Each path below is one point turned by a fixed rotation once a step. After each direction that follows a path, write how fast that rotation turns it, in deg/step (0 if it stays still).
Each turn is a multiple of 5 degrees from 10 to 175, or 0.
Each row of a path follows its step; steps can be skipped.
path 1
step 0: [  4.0 -18.2 -13.9  13.6   3.2  21.8  -5.4 -10.3 -23.0  -4.4   8.2  -2.4
   5.0  -3.3   4.9   1.9  20.1   5.0   7.7  -0.7  15.2  16.8 -14.4 -13.1
   7.7   2.5]
step 1: [ 11.7  -8.2 -13.2  24.8  -2.0  -3.4  -3.6  -9.1   2.9   1.0  24.8  -0.3
  -2.2   7.2   5.0 -26.5  24.1  10.1  11.7   1.4   2.9  -2.4   5.5  -9.9
  15.5  -6.5]
step 2: [  5.9  14.7  -9.1   8.5  -9.4 -39.2  -3.2  -3.4  -1.9   3.3   7.2  -3.5
  -6.3   6.4  -5.9 -18.4   6.4   8.1  -1.5   2.0 -14.1 -18.0  19.1  -5.8
  -7.6  -1.7]
step 3: [-11.4   8.3  -9.0  -3.3 -14.2 -28.0  -0.2  15.0 -14.6   5.2 -22.5  -3.9
  -3.2   3.8 -18.9  10.1 -12.7   8.5  -0.1  -2.3 -13.4  -7.3  -3.7  -5.5
 -13.0  11.2]
step 4: [-12.3 -14.1  -2.8   7.2  -6.3   4.9  -4.0  24.6   4.5   6.7 -25.9  -1.6
  -4.0   5.9  -3.7  14.3 -13.9   0.6  10.1  -1.0  -1.9  -2.5 -31.3   4.5
   9.4  10.6]
step 5: [  7.0 -12.8   3.3   2.5   5.2   4.6 -12.2   9.9  24.8   7.9  -3.7   1.2
  -2.1  -6.8  27.1   6.3  -4.3 -15.0   4.7  -2.9   6.0  -8.2 -21.5  12.1
  23.1  -5.5]
step 6: [ 20.3  10.1  -0.1 -17.2   6.1 -13.0  -5.8 -12.3  12.0   3.6  11.0  -1.6
  10.0 -24.9  18.7   6.2  -0.5 -10.0  -8.3 -17.0   6.7   1.5   3.1   7.6
  14.1 -12.7]
step 7: [  5.9  21.0  -2.6 -16.9   0.7  -3.1  15.1 -12.9  -6.0 -10.1  12.3  -5.2
  16.1 -18.9 -18.3  -3.3  -4.8  10.0  -7.5 -23.3   0.3  18.0   1.2   5.3
   3.3   2.0]
step 8: [ -9.2  14.1  12.8  14.6   6.6  13.6  15.4   0.8   2.3 -24.6   8.4  -4.0
   5.0   3.9 -26.7 -18.0  -7.4   8.2  -0.3  -1.9  -7.3  12.2  -9.4   9.5
  -1.8  13.0]
step 9: [  1.1  12.6  22.0  30.0  14.4  12.8  -8.1   7.2   2.6 -14.4  -2.2  -4.8
  -1.1  12.0  -0.9  -9.8  -8.0 -12.5  -0.2  24.2  -4.7  -7.8   1.8   5.0
 -11.0  -0.8]
step 10: [ 10.1  11.8   3.8   9.9   1.7  16.6 -19.7   2.5 -16.3  14.1 -13.1   0.6
   7.5   1.1  10.6  11.3  -5.2 -12.1   2.1  16.0   6.3 -10.6  22.3   0.0
 -14.2 -18.0]
step 11: [  1.0  -7.7 -16.2 -10.3 -15.8  24.7  -7.3  -6.6 -22.9  25.8  -5.7  11.6
   5.1  -0.9  -4.2   4.2  -0.4   7.6   3.0  -7.8  13.6  -8.8  16.0   6.3
  -0.2  -6.4]
Speeds:
[  2.5  -6.3  -0.3  -1.3   0.1   7.4  -4.5  -6.4   1.6   2.9 -13.6   4.6
  -1.6  -8.5   9.2  -0.7   4.0   5.0  -6.0  -4.2   4.6   0.8  -1.1   3.1
   2.5   0.8]
60
[ -1.8 -11.6   3.7   5.6  -1.8   1.0   6.3  -6.9  -4.3  -3.5   0.1  -1.8
  -1.6  -0.6   1.5  -2.6 -15.5  -0.9   5.3  -0.4   1.9   1.8  -0.4  -3.9
   5.2   5.9]
90
[ 2.0 -5.8  0.1  6.2  5.2 -0.5 -3.3 -8.4 16.8  0.0  0.1  2.2  1.3  3.6
 -6.6 -2.1  4.2 -4.1  4.8  4.3 -0.6 -6.2 -0.4  3.5  1.0  3.2]
95
[-1.7  4.1 12.4 -4.5  3.9  2.4  0.1 -2.1  2.6  1.5  2.2 -9.1  8.5  0.4
  4.7  3.0  1.0  1.2  0.7 -0.3 -3.9  8.0  2.4  8.9  3.8  8.5]
35
[-4.0 -0.6 -7.3  2.7  9.1 -3.3 -1.6  4.3 -7.9  6.9 -1.0  1.3 -3.9 -4.0
  1.3 -4.2  1.4  3.3  8.6  5.7  0.8 -2.1  8.1  7.9 -0.5  8.0]
40
[ -2.9  -3.0  -2.7  -1.7 -11.1  -6.0  -4.0   4.2   0.8   4.0  -5.3  -3.4
   0.9   8.6  -1.9   2.9   0.0   0.1  -6.7   4.3   2.9  -3.4   5.9   0.9
  13.3   4.0]
40
